The rows of D fall into 4 groups, and each row is roughly a mix of its group's hidden directions.
D (147 x 10):
[[-43 -12   9 -14  22  -9 -27   4  26   7]
 [ 18 -18  10  11 -27  11  14  30 -18 -33]
 [-15   7 -32   5  22   3 -42 -13  22   4]
 [ 37  -3  11  -3 -10  -4  47  -5 -19 -11]
 [ 28  28  -3   2  26   2 -19  -5  19  36]
 [ 15  19  16  -7  16 -46  -3   5 -29  12]
 [-43   1 -18  27   5 -10 -23  -5  26   7]
 [ -8  -8  21  19 -43  18   6  23  -3 -23]
 [ 29  16   2  24 -27 -11   8  -4 -28 -29]
 [ 26   3 -23  -5  24  33 -24  -9  13  24]
 [-18   4  39   4  16 -29  20 -17 -26   3]
 [-16 -15  -6   2 -12  25  -1  39   3 -38]
 [ 37   2  -9   3  -2   0 -34  31  12  23]
 [-44   0   2  44   6  -2  -6   6  15  -7]
 [-12   4 -32  32  31  -9   1  14  21  21]
 [-34 -16  21  -5  -9   0  -4  46  14  -3]
 [ -3  32  13 -28   5   7 -25  -8  24  31]
 [-10  25 -10  14   7  -9  -8  12   4  54]
 [ 28  -5  13  10 -27  30   5  27 -18 -22]
 [-14   5 -49  32   4   9   7 -16  14   3]
 [  3  10  29 -28  12 -25 -19   2 -10  37]
 [ 19  24  20  33   8 -28   3  -6 -12  28]
 [  6 -12   1  -2 -22  37  16  27   0 -35]
 [ 20 -16 -12  -9 -26  24  34   2   9 -31]
 [ -2  -4  -2  13 -33  25   9  20 -14 -41]
 [ 19   7  10  -7   1 -21  36 -40 -16  10]
 [-33  27  -4  41  -8 -24  -9  -2  -6  -6]
 [ 45  -6 -26  13 -24  21  -8   3   6 -14]
 [-40  10  12  -7  30 -18  10   4  25  20]
 [ -5 -21  -5 -23  -1  50 -13  18  10 -14]
 [  3 -20   3 -38 -12  24 -14  27 -13 -26]
 [-13  15 -12  17  41 -33  -4 -13  -3  22]
 [ 13  18   0   6   7 -14 -23  17  22  47]
 [ 32  -3  10 -34  23 -23   8 -15  -6  24]
 [ 50  -4 -19 -14  30   2   6 -12  -4  12]
 [  5   1   3  -4 -41  -8   3  -9 -48  -9]
 [  5 -12  19 -37 -35  10  16  18 -18 -10]
 [  0  -4  19   7 -19   6  36  25 -20 -33]
 [ 37  17  30  11  -4  -6  16  24 -27   0]
 [-30   4 -29  27  26 -12   5 -22  18  11]
 [ 15 -19  -8 -37 -14  32  -1  18   4 -27]
 [ 37  -2   1  29 -21   6  17  -1 -18 -33]
 [ 28 -19  23 -26  19 -12 -19   2  31   8]
 [-33  14   7  12 -24  -6  43  14  -3 -16]
 [-33 -26 -10  -4   0  -7  23   7 -21 -36]
 [ 16  13 -18  11 -33  21  12  -1 -33 -25]
 [  9 -33 -12 -32 -12  33   5 -15 -11 -19]
 [ -9  14   2  25  24 -36 -22 -11   6  30]
 [-20  -7  -1  15 -21  24  33  22   7 -32]
 [ 17  -2  16 -15  33 -33   0 -17  -8  32]
 [-18   3  12  28 -21  -2  28  18 -19 -33]
 [ -6  15 -15   6  10  19 -38  18  38  11]
 [ 34 -11   2 -38  -8   3  14 -33 -11  10]
 [ 19 -18  42  -3  -9  -3  28  15  -8 -25]
 [  1 -26  -9 -48  -6   7  17 -18 -14 -18]
 [ 38 -11  -2 -11 -34  19  -6 -27  -8 -14]
 [ 11   5  30 -11 -10 -26  27 -13 -38   3]
 [ 24   6   9  13  21 -23 -17  21  19  37]
 [ 29  -5   1 -20  39  -6 -11 -16   8  33]
 [ 37  -8  18 -36 -21   6  12   3 -23 -11]
 [ 15   7  32 -20 -15  10  19  42 -14   1]
 [  6  30 -26  17 -15   8 -21 -27 -20  23]
 [  7 -16   1 -15 -34  40  -6  17  14 -23]
 [-16 -12  11 -33  24  -8  -6 -12  38  19]
 [-10  17 -16  41  32 -17  -7 -11  22  -1]
 [ 23 -11  22 -17  -1  -2  28 -19 -23 -34]
 [ -6  -3 -21  36  31 -24  -4 -23  15  14]
 [ 12 -19  28 -10  37 -30 -12  -3  17  14]
 [ 20   3  24  30  17  -1 -41  16  -8  -9]
 [ 22   0   9   4   1 -42   8 -29 -26  20]
 [-12  25  -2  -8 -10 -20  16 -11 -40  31]
 [ 11 -11 -12  -9 -37  32  33  12   1 -15]
 [ 12  -6  18  -6 -35  -7 -16  38 -13 -25]
 [-21   0  -5 -13 -46  21  28   2 -18   1]
 [-14   3  -3 -40 -28  27   7  16  25   5]
 [ 18  16  17  -8   6 -25   9 -35 -15  34]
 [-15  10  -9  17  24 -31  -5 -33   4  30]
 [ 12   1 -49  39  -5  10  -5  -7   0  -2]
 [  4  14 -27  44 -16  -2   4 -31  -8 -11]
 [-18 -11   7  18  28 -12 -37   6  33  -1]
 [ 24   1  11  -8  33 -24  19 -37  -6   6]
 [ -2  20  20  -4  24 -22  -2  -8 -13  46]
 [ 43  -2  23 -17 -22   4   8  20 -24 -11]
 [-40  -5  26 -41  15  -3   5  -1   1   4]
 [-23  -2  -1  18 -26  28   2  28  10 -33]
 [ 48   8  -9  18  -9  -1  15 -14 -17 -27]
 [  9  14 -14  24 -28  26 -19  10 -22 -29]
 [ -3  11   1   1  37 -14 -24 -14  17  39]
 [  8   8 -11 -11  38 -17  15 -35  -7  26]
 [-11  15 -29  -2 -19  32   5  41  -3   4]
 [ -6  20 -13   7   2 -35  20 -28   0  36]
 [-45  14   2  19   8 -21  20  -8  14  23]
 [ 18  36 -11  19   4  -6 -27 -15 -29  18]
 [-48   0 -11 -17 -17  -1   2 -20  20  22]
 [ 31 -26   2 -35   3   8  27   6  12 -22]
 [ 24  -1 -12 -17  10  -8  54  -4  -7  13]
 [-31   1  26  11 -26 -22   3  22 -22 -20]
 [ 23 -12 -12  16 -12  21  11  43  18 -18]
 [-28  -4 -31 -25 -21  29  11   1  16  15]
 [ 20  -8  12  10 -33  28  10  32  -8 -21]
 [ 26 -14  38 -11 -11  -3  16 -12 -28 -23]
 [ -7   0  33  -6  29 -40   0 -26  -4   4]
 [ -4   1   4  23 -24   8  10  23 -10 -48]
 [-33  -4   8  19 -35  13  15  20 -11 -25]
 [ 10  16 -39  45  -3   0  -4   0   2  18]
 [ 25 -40  14 -29  16  10   6   9   9 -22]
 [ -1  -6  19  17 -15 -17  28  45  14   9]
 [ 29 -20  24 -37  -5   9  -7   7  22 -18]
 [ 19 -21  -5   0 -11  35  11  36  16 -23]
 [ 14 -31  -8 -33 -20  24  16  -9  -6 -24]
 [ 19  -1  38  18 -12 -29  19 -22  -6 -15]
 [ -3  -3  23 -14 -11 -27  28 -28 -34   4]
 [ 29  25 -20   7  -9   8  -3 -22 -41   3]
 [ 18   4  18 -44  -8 -23   4  -8 -22  24]
 [-14   9  -6   0  23 -27   1 -33  16  37]
 [  6 -23  -6  23  29   4 -16   8  33 -30]
 [ -7  17 -23 -10  21 -24  -3 -46 -10   9]
 [ -7  12  32   7  10 -52  -4   9  -9  -8]
 [-10  51 -14 -14 -20 -14  19   1  14   4]
 [ 44   9 -10   1  18  20 -36   6   2  -8]
 [-23  -1  35 -48   5  -3  -1   0  11  10]
 [  1  17  11  15  16 -38   5 -28 -13  31]
 [-24   1  27  11  23 -36   3 -27 -17   0]
 [ 14 -13  12 -33  28 -13 -13 -10  12  36]
 [-45  16 -20  11  -4   4   6   2  10 -36]
 [-10 -19  50   5   6  -7  -6  33  12   2]
 [ -2 -24  -9 -29 -14  23  42   2  15  -7]
 [ 12  13   1  45 -24 -27  10  18  13   7]
 [ -7 -10  27  -5  35 -30  14   8  17  27]
 [-35  11   0 -16  20 -12 -10   0  21  40]
 [-18  10  -4  34  -9  23 -22  18  35   3]
 [-10  15 -35  25   8  -8 -17 -15  30  23]
 [ 18  -2   9   5 -38  12  35  24 -17 -10]
 [ -1   7 -21  27  22 -18  -9 -16  12  42]
 [ 19  -4 -15  12  13 -18 -36 -19  10  36]
 [ -5  19 -13   1 -28  -9   6 -27 -40  22]
 [ -2   9 -27 -23 -24  28   3 -21 -31 -14]
 [ -8   7  -6  -3  44 -20 -32 -26   4   5]
 [  2  21   7  27   2 -31 -23 -16   9  35]
 [-10   6   6  -2  41 -38 -11 -25   5  15]
 [  8 -21   2 -26  31 -17  16  -7  39   5]
 [  1 -10  16  -6  32 -33 -35  -5  19  13]
 [ 22  -8   5   9 -22  17  23   7 -24 -41]
 [ 11 -13  14   2 -40  28  14  21  -5 -28]
 [ -2 -17  -5 -26 -22  36  -3  22  10 -30]
 [ 14  12  -1   1  28 -40   1 -24 -16  27]
 [-28   2  -6   7  40 -22  -6   6  22  29]]
In each list below, one row fits none of the groups, and each other row fits one group, some only roughly. Which row is it?
  q_603: [  2   2  -8  -6  14 -30  -2 -45   0  33]
  q_230: [-27   2   9 -37  24 -14  14  -4  18  29]
  q_763: [ 20  12   6 -11 -26  22   2 -19 -43 -14]
  q_3: [ 14 -10 -21 -21 -23  27  33 -12  -9 -24]
  q_555: [-35  16  -8  19  18 -16 -11 -26  15  27]
  q_187: [ 43   5  -2  15 -16   4  19   9 -29 -24]
  q_548: [-21   1 -11   6  33   4 -46   2  17  13]
  q_949: [ -6   4   5 -26  16 -28 -10 -19   7  44]
  q_546: [-44 -13 -28   9   8  17 -12  -1  28 -10]
  q_637: [-25  -8 -19   7  24  12  -3  -6  48   8]
  q_230
  q_862: [-32  15  20  -4  15 -24   5 -25   6  34]
  q_727: [-29   7 -13  48  18 -22  -8   1   8   7]
  q_656: [ 18 -14 -32  -3 -27  28 -12  10 -16 -27]
  q_458: [ 14   3 -11   4  34 -21 -34 -25   9  22]
  q_759: [  2  13 -21 -19   9 -17 -14 -20  -6  48]
  q_687: [ 19 -17  28 -44 -12  -2  13  20   4 -13]
  q_749: [-49  14 -22  18  14  -5   9 -19  -3  13]
  q_806: [ 31   3   4   3  38 -34   8 -24   4  -2]
  q_448: [ 25   6  -3  -1  37 -17 -30 -18   7  26]
  q_922: [ 12  -5  29 -31 -33   2  21  -5 -25 -10]
  q_759
  q_884: [-35  11  21  24  18 -31  -1  -4  -8  23]
  q_54: [ 26  12  -3  13 -33  24  12  25 -15 -25]
  q_948: [-14  15 -24  43 -16  23   8   2  -4 -23]
  q_818: [-48   7  -2  21 -24   0  26   7   7 -10]
  q_834: [-20  19  11  -5  11 -33  24 -35 -16  11]
  q_360: [-28  21  -9  25  18  -5 -21 -14  26  26]
  q_775: [ -4   5   8  10  29 -38   0 -31  18  22]
  q_657: [-18  12  32  25 -22 -29  13 -11 -20   9]
  q_715: [-19 -15 -26  -7   3  26 -13  22  40   2]
  q_58: [  5  -8  33 -20  30 -20  -2   4  30  21]
  q_834
  q_770: [ 38  12  19  -5 -36  13  13  14 -20  10]
  q_667: [ 14   5   0  18  22 -37  18 -26 -24  19]
  q_508: [ 10  17 -14 -21  23  -5 -21 -25  21  34]
  q_969: [ 22 -11   0  -2 -26  29 -20  34  15 -19]
  q_396: [ 29  17  11  32  24 -24 -23   3 -12  15]
  q_576: [ 33 -15   1  11  -3  31  -7  15   2 -40]
  q_997: [ 34  -9  -6   0 -20  38  -9  27  17 -10]
  q_382: [ -7   6  11  12  34 -27   2  -5  29  34]
  q_496: [-18   7  39   3  25 -35   9  11   0  18]
  q_168: [ 23   7  23  -9 -13  -8  23   3 -45 -19]
  q_243: [ -7  14 -27  29  -7  27 -29  27   5 -10]
  q_454: [ 22   0 -23 -20 -28  36 -11  -7 -22  14]
  q_698: [-25   3 -23  31  13  11 -19 -10  35  13]
  q_883: [  3  10   0  -1 -32  27  16  18 -36 -23]
  q_102: [ 25 -19   0 -14 -16   4  34   2 -18 -38]
  q_243
  q_109: [-15 -25  27 -37  25  -1   6  19   6 -17]
  q_905: [ 40 -19  -8 -22  -7  22   5  22  -7 -26]
  q_551: [-34  11 -13  24 -28  16  14   9 -18 -25]
  q_320: [-17 -27  25 -28   6 -20  25  -5   1  28]
  q_381: [ 15  -8 -17  19 -19  23  23 -16 -25 -33]
  q_992: [  7   2  -3   3 -50  19  24   4 -12 -24]
  q_321: [ 10   5   2  19 -45  26  -6   6 -20 -25]
  q_226: [-33  -3  -2  46 -15  -3  -9  23   8 -13]
  q_317: [-20 -11  12  35 -27  16  11  27   3 -24]
  q_223: [-24  -7  25 -21  26 -26 -26 -10  21   6]
  q_551
  q_871: [ 42  15  14 -25   5 -16  -4 -17 -12  27]
  q_918: [  3   1  -3 -29  16 -24   8 -26   6  43]
  q_978: [-14  10   4  45  20 -35   5   8 -12   6]
  q_14: [  9  -1  25 -38 -15 -21  14  -1 -35  -9]
  q_170: [  8  12 -30  22  27  19 -25  -8  30   1]
  q_650: [-30  -5  11  -8  44 -23   2  -9  19  17]
  q_464: [-33  -8   6  -7 -30  29  32  14   4  -1]
  q_342: [ 42  -9  -4  -8 -27  16  32   3 -19  -7]
  q_346: [ -5  -8 -17  12  36 -21 -27 -10  20  29]
  q_797: [  6   7  19 -16  17 -14  -4  -9  34  43]
  q_541: [  7   0   0  -4  46 -28   6 -22  15  23]
  q_935: [-21  11 -11  43  -8  18  -2  16   4 -33]
  q_495: [  0  -5  -5   4  39 -20 -16  14  21  38]
  q_314: [ -9   0 -15  -1 -34  40 -17  24 -13 -16]
  q_342
  q_913: [ 36  -5  23  16 -15   0  25   7 -32 -15]
  q_154: [-34  10   0  28  23 -26   6 -30   2 -11]
  q_132: [ 18  -4  -9  28 -17  36  -3  27 -11 -25]
  q_427: [ 15 -13  11 -49  -7  -8  29  -8   1  19]
  q_579: [-22  -9  -8 -40 -18  32  -9  11  16 -17]
  q_607: [-13  20  29   9  21 -36   5   5 -10  31]
  q_796: [ -3   3 -22 -11 -30  11  39 -33  -3   5]
  q_369: [  8  -6   6 -35  19 -33  -3 -20   7  32]
  q_336: [ -6 -17  -3  -2   3  32 -33  21  35 -12]
  q_141: [ 23   4 -23  41 -21   8   3 -17 -25  -8]
  q_247: [ -7  16   1 -12  25 -34   4 -32 -17  27]
  q_872: [-32 -12   1 -31  36 -18   2 -10  17  12]
  q_795: [-14   7   2  28  31 -43   7 -16   9   4]
  q_356: [ -8 -17 -14 -14  16  12 -29   1  47   9]
  q_132
  q_856: [-36  11   6  39  19 -14 -17 -20   0  10]
  q_760: [-36   7 -22  32   8   7 -13  -3  34  -6]
  q_756: [-40  23   3  25  11 -19 -14  -8  18  22]
  q_783: [ 38  -7 -25   9 -13  22   2  -9 -23 -29]
  q_435: [-49  14 -11  23  16 -12  23  -5  -4  -1]
  q_867: [ 10   7   9 -21  10   1 -12  41  19  37]
  q_932: [ 21 -30  33 -20   9   4  21  14   0 -27]
  q_417: [ 40  -2   5   1 -16  25  14  -9 -25 -30]
  q_808: [  9 -15  41 -44  -7   8   7   4 -13   2]
  q_350: [-14  -8  -4  12 -35  22  24  14 -12 -35]
  q_429: [ 13 -20   0   1   8  24 -16  39  13 -35]
  q_63: [ 13  10  35  27  14 -41  -5   3  -6  12]
  q_363: [-28  16  -3   8  15 -27 -22 -24   9  34]
  q_856
  q_308: [-46   9 -19   7  16   3 -22   6  29   2]
  q_673: [ 14 -13  23 -26 -26  10  14  23 -23 -26]
  q_330: [  6  16   4  44  10 -38  -4  -1 -10  20]
  q_232: [ -1  -4  33  14 -29 -15  25  -7 -33 -11]
  q_411: [-18 -10  31 -34  23 -18 -27   8   7   5]
  q_46: [-20  11  18  34 -29 -21  29  10  -3  -4]
  q_265: [  0   7 -38  39 -12  15   9  10  -3 -26]
  q_609: [ -4  -3 -12 -38  -4  39 -17   9  26  -9]
  q_422: [  5 -13 -30 -24  29 -20  -2 -34   0  13]
  q_723: [ 20  -4 -23 -27   9  -5   0 -37   2  34]
  q_339: [-26   4 -18 -29   2  17 -22  15  35 -15]
  q_709: [ 14  20  -8   0 -20 -12  34 -30 -28  16]
  q_950: [  0   0  27 -43 -19  -1  17   6 -28 -16]
  q_371: [ -8   0 -13 -22  22  -3   7 -48  11  26]
  q_570: [  2 -16  13 -47 -15   6  19   5 -20 -24]
  q_46
  q_563: [ 21 -22  -9   5  18  20  -8  35  31 -17]
  q_745: [  0   4  15 -36  10  -9 -31 -27 -12  27]
  q_136: [ 10  -2  22   6 -30  10  -7  -8 -16 -48]
  q_669: [-32  -3 -43   8  12   4 -17 -20  19  -8]
  q_970: [-42  22 -27  18 -16  15  12 -14  -8   9]
  q_173: [ 11  -1  25 -12 -29   9   0  17 -40 -23]
  q_648: [-13 -12   9  23  44 -25   1  -7  21  17]
  q_879: [ 24  -6 -19 -31  13   4  26 -27   5  27]
  q_21: [ -6  12   5 -26  13 -24  -6 -20   4  47]
  q_845: [  1   1  30   5  40 -31 -24 -16  -2   2]
  q_731: [ 41 -13  20 -24  25   4 -25   9  -8   9]
  q_936: [ 23  -1  15 -53 -21   9  -9  -5   1   5]
  q_745
